(in the rows, 128 means zero)
A single turn carries every row of the set below to another of its rows. Some are shown first; where does it send the rows asked next?
q423: [146  96 125 131  86 124 111 122 124 121 120 123]
q518: [137 106 103 143 117 111 138 114 119 159 112 119]
q175: [140 149  97 158 115 144 103 151 139 133 107 118]
q20: [131 169 124 137 102 131 153 169 124 143 119 130]
q429: [125 147 157 126 156 138 125  77 126 121 123 131]
q641: [128 111  98 129 167 143 108 112 119 129 126 137]
q322: [108 119 113 145 156 136 137  98 115 148 126 144]
q628: [134 104 117 124 160 130 106 164 125 103 123 131]
q953: [136 139  99 124 166 136 121  98 124 104 131 137]
q872: [132 172 119 121 123 137 141 118 120 174 109 131]
q678: [153 127 139 108 133 112 103 106 108  91 131 122]
q21: [141 131 164 123  85 122 141 125 123 108 126 103]
q447: [153 133  83 128 145 140 107 111 133 125 115 118]
q954: [128 109 109 125 156 124 129 108 108 164 121 131]
q378: [127 130 139  88 167 120 145 132 107 145 125 143]
q880: [116 117 141 149 108 150 135  94 144 149 114 131]
q897: [108 138 172 136 122 155 135 113 121  95 141 128]
q984: [138 150 160 119 108 142 129 116 126  79 135 112]
q675: [116 171 172 130 120 132 122 161 129 122 121 140]
q38: [114 158 147 118 141 130 169 160 119 145 128 143]
q707: [154 131  97 124 132 120 125 107 122 161 108 113]
q500: [126 147 164 109 106 130 128 174 138 116 120 144]
q19: [112 119 176 140  99 135 146 122 117 123 131 119]
q41: [121 148 142 123 161 127 144 175 119 103 135 139]
q287: [117 150 173 130 115 132 128 170 145 124 113 136]
q191: [164 129  90 120 128 108 122 113 127 113 114 113]
q715: [124 168 167 107 113 129 122 164 122 115 125 147]
q113: [138 160 118 140 121 128 127 184 125 104 126 126]

q675 turns into q715
q954 turns into q641
Where do these go?
q429 turns into q678
q518 turns into q322
q872 turns into q378
q113 turns into q20
q21 turns into q19

A single turn carries every row of the set below to another of its rows. Some are shown first; where does it send the rows asked next?
q71: [141 106 160  84 187  85 157  51 115 121 108 119 145 115 110]
q441: [133  89 157 119 106 124 127 106 108 101 116 119 136 164 132]
q374: [140 101 171  68 177  79 163  62 102  92 107 132 163 154 153]
q69: [134  98 160  63 183 100 159  58  99 129 130 101 153 142 131]
q172: [101 104 144  82 166 101 118  95 143 112 141 138 139 127  95]
q768: [129  86 114  96 192 144 137  97 142  96  84 130 135 151 115]
q797: [135  95 162 122 187 125 170  84 139  71 132 115 115 164 135]
q595: [159 113 159  74 128  97 121 105 111 110 109  91 149 177 159]
q752: [155  91 144 100 228 103 127  97 136 103 107 116 141 146 112]
q840: [182 121 148  91 151  65 123 117 125 106 107 109 145 159 137]
q533: [147  99 133  68 116  81 136 108  93  96 108 114 140 159 151]
q809: [ 81  97 131  60 191  88 136  90 121  99 111 112 146 148 128]
q973: [177  60 156  87 180 111 146  95 115 127 108 144 118 154 120]
q99: [158  78 147 117 149 103 155 117 141  64 113 149 134 146 115]
q291: [115 114 176  86 153  85 143  90 118 103 145  96 146 124  99]
q425: [159 102 163  78 160 127 152 117 134  87  77  87 122 165 151]
q511: [152 103 148  73 148 116 132 124 122  74  76 120 143 177 159]
q301: [148  89 126 107 149 109 159  99 148  97 122  81 105 145 105]
q386: [113  48 169  73 149 114 138  72 116  83 132 102 136 145 108]
q412: [122 100 170 105 117  64 151 105 133  96 101 138 142 139 128]
q51: [116  73 163 111 179  66 153  85 124  86 133 145 143 135 112]
q959: [172  74 168 102 189 108 120  98 140  77 104 124 111 172 140]
q91: [114 110 149  78 142 104 100 118 147 106  72 110 138 159 130]
q107: [184  85 157 100 192 134 135  89 136 113 113 107 124 168 133]
q548: [ 95 102 142  94 124 119 124  95 135 102 110 152 136 159 140]
q858: [154  81 148  86 210 120 128  87 111  98 114  90 158 132 108]
q837: [121 104 157 124 134  94 127  61 138  80 101  87 153 160 142]
q794: [111  89 149  89 154  88 134  86  90 140  96  89 144 155 154]
q812: [119 119 139  97 176 119 138 102 169  68 125 139 126 158 130]
q509: [109  95 150  62 158  84 147  89  96 145  94 121 144 137 130]

q511 turns into q509
q425 turns into q794
Where do these go?
q548 turns into q172
q107 turns into q595
q291 turns into q797
q99 turns into q412
q386 turns into q301
q533 turns into q71
q809 turns into q768
q374 turns into q973

A single turn carries every row of the set below to another of its rows. Some are shown first; where does it send the rows asked next?
q492: [169 175 135 153 102  88 110 143 106 149 106 142]
q706: [165 134 114 172 110  78 115 111 147  95 103 105]
q421: [152 160 137 147 106  97  99 143 113 156 111 151]
q783: [137 106 134 147 123  87  95 114 153 109 104 132]
q691: [177 116 152 134 133  87 123 126 123 111  72 119]
q911: [160 141 164 186 145 131 150 111 103 131 118 102]
q979: [134 157 180 151 125 117 101 142 112 144 116  81]
q922: [160 147 137 171 113  46 114 116 138 125  93 103]
q653: [173 129 152 140 129  69 119 115 129  94  83 129]
q237: [143 140 174 168 139 124 113 123 106 152 125  76]
q567: [176 127 111 169 109  95 124 122 138 107  86  89]
q481: [137 164 166 161 116 117 104 140 115 142 121  71]
q519: [129 137 140 181  96  97 122 105  76  85 101 132]
q483: [122 132 139 181  93 105 108 106  87  95 110 145]
q917: [122 130 152 172 105  99 117 107  76  89  98 142]
q101: [147 168 178 154 120 111 112 142 107 138 111  74]
q93: [137 144 139 182  94  99 118 106  78  89 103 140]
q517: [117 129 138 180  98 103 111 104  82  90 105 135]
q563: [132 125 133 170 117  60  97 118 151 137 103 113]
q659: [153 150 169 174 132 120 121 122 104 148 124  69]
q867: [147 133 156 191 142 139 141 109 114 136 125 104]
q868: [142  96 126 149 123 108 100 124 148 124  95 116]
q94: [149 129 171 178 152 135 141 111 106 136 119 113]
q479: [152 145 179 163 140 118 120 124 100 149 119  78]
q611: [155 167 123 162  98  98 102 141 117 154 116 139]
q722: [128 134 151 172 100 101 114 108  77  92 102 151]
q394: [148 130 160 149 127  47 107 119 133 131  89 125]

q911 turns into q867
q481 turns into q979
Where do these go?
q479 turns into q659
q783 turns into q653
q868 turns into q691
q722 turns into q93
q421 turns into q492
q517 turns into q917
q922 turns into q563

